Rows are one point carried round by a steady rotation, each followed by how many ticks it has turned.
The counts run from 0 to 561.
[160 120 130 141 144 104 186 111 155 112  87  74 107 127  59 112 152  96
 142 150 143 131 138 132 129 124  98 126 135 150 133 175]  208
[131 131 121  86 138 125 155 125 150 123 110  72 146 129  81 193 124 116
 141 108 135 140 176 124 146  98 129 131 113 135 110 176]  405
[143  96  89 126 146 110 150  97 136 123 104  76 106 128 119 127 133 123
 175 161  98 130 177  99 161 104 116  87 159 122 130 167]  176
[157  82 132 109 142 127 139 120 164 127  70  83 123 125 111 129 183  95
 165 147 153 178 155 115 130 160 126 119 142  96 146 165]  513
[116  99  91 123 125 108 161 133 150 143  91  64 103 110 129 156 151 115
 160 155  84 117 171 111 148 121 140  91 137 116 133 164]  254
[171  96 100 134 140 144 147 124 114 127  93  83 104 118  96 103 144  82
 150 119  84 146 139 104  99 111  96 110 128 136 154 165]  169
[127 117  84 167 161 107 163 122  93 142  87 103 127 102 114 126 181 122
 155 171  91 143 166 123 144 138 149 110 148 111 131 152]  182
[126 113  65 128 149 115 163 146 141 140 121  74  99  92  84 128 132 136
 177 132 121 122 168 135 168 127 146 130 103 110 120 175]  537
[136 127 137 131 129 139 158  96 116 134  60 125 139 104 129 122 143  65
 148 151 105 157 185  95 141 138 109 112 120  88 132 181]  378
[192  96 122 137 143 128 166 120 117 125 118  79 130 138 117 107 126 118
 159 137 117 186 166 130 153 112  73 125  95 147 143 158]  39
[133  90 121 102 134 118 165 123 136 130 113  86 155 120 114 195 144 117
 144 128 102 193 162 119 124 132 136 129  96  78 129 147]  121
[107 130  91 134 158  91 145 135 146 123 112  87 114 103  80 132 126 127
 174 153 130 127 173 147 176 118 147 121 127 120 109 169]  538
[117 128 122 112 128 130 168 111 124 136 107  91 134 148 125 172 131 113
 150 121 132 132 195  95 151 129 146 131 118  90  93 190]  63
[125 128 118 117 145 107 183 117 115 131 107  83 163 118  74 182 146 123
 139 142 135 179 156 122 120 132 144 154 112 114 114 150]  199
[133 114 107 126 168 111 115 134 153 126 112  77 112 123 126 116 115 122
 187 132 119 157 181 138 188 105 101 101 105 115 119 188]  422
[179 110  96 147 159 138 154 129 112 120 120 102 117 114  53  87 167 109
 156 138 130 176 148 132 132 132 100 148  97 136 141 156]  549
[161 126 100 153 156 159 150 110 122 124 139 110 112 148  95 118 151  97
 144 112 114 157 176 108 153 126 106 128  91  98  90 206]  419
[104 151 124 161 134  89 148 119 124 130  67 102 124 111 109 111 148  75
 154 164 110 135 160 108 138 143 128 129 135 103 118 176]  261
[127 113  98 114 177  95 174 125 119 109 132  78 129 118  68 138 131 139
 188 147 152 142 160 131 148 146 139 158 111 104 103 162]  272
[137 127 115 149 146 113 136 111  94 132 107  97 160 135 127 161 155 131
 157 153 121 192 190 113 169 113 137 124 126 114 105 161]  502
[133 109 120 135 127 115 136 115 190 104 118  95 117 131  58 130 136  79
 144 130 130 174 158 128 141 118  68 142  97 124 145 178]  475
[130 107 134 104 126 118 160 116 179 125  84  71 110 138 114 173 133  89
 156 119 126 140 161 112 116 122 114 109 119 103 127 183]  326
[121 122 123 110 132 128 145 117 145 138  80  88 133 140 114 159 164 110
 153 142 148 139 201  99 161 141 141 116 144  96 102 188]  62
[153 119 129 151 141  86 181 142  94 135  86  62 133 115 121 126 145 107
 156 158 105 179 138 128 121 115 111 139 122 156 147 138]  317
[166 109 112 101 165 130 178 109 133 109 129  66 124 131  68 148 106 123
 157 122 126 142 150 135 124 107 102 127 101 128 113 173]  478
[126 111  82 137 159  92 153 132 107 120 138  70 121 130  84 124 124 147
 178 137 125 165 164 143 169 106 121 142 111 133 108 159]  349
[147 128 119 163 140 109 174 115 117 105 119 100 136 124  58 118 146  83
 139 138 119 178 143 136 108 141  96 163  98 117 129 159]  471
[144 111 114 121 136 142 130 140 152 131 113  96 126 133  98 122 135  82
 166  92 121 184 170 111 146 123 104 149  73  92 121 195]  153
[158 116 116 152 132  95 194 150 133 135  78  71 116  95  99 120 142  91
 150 138 103 153 120 134 106 144  96 144  83 132 147 150]  395
[116 110  99 143 152  95 147 102 123 128  95  81 116 114 108 148 148 122
 146 176  69 136 172 113 143  93 125  77 153 124 135 156]  370
[120 146 119 151 125  98 157 125 112 124 103  99 150 119  56 125 145  84
 142 138 132 186 158 131 142 122  99 175 100 134 133 154]  470
[147 112 145 108 146 119 154 131 168 119  88  88 134 103  61 105 112  86
 156 133 135 167 147 148 140 110  83 130 105 134 156 159]  474
[142 146 130 133 141 103 190 118  95 132  94  81 158 115  86 148 150 106
 142 142 139 181 148 132 118 143 122 176 112 119 120 150]  393
[153 110  77 140 132 128 170 142 143 148 126  85  86 114  97 101 150 110
 172 110 133 129 164 125 153 139 112 141  80 122 126 181]  343
[139  94 122 102 124 105 173 132 163 129  92  67 125 107  90 111 121 110
 185 150 149 156 147 116 146 150 106 144 121 123 152 146]  2
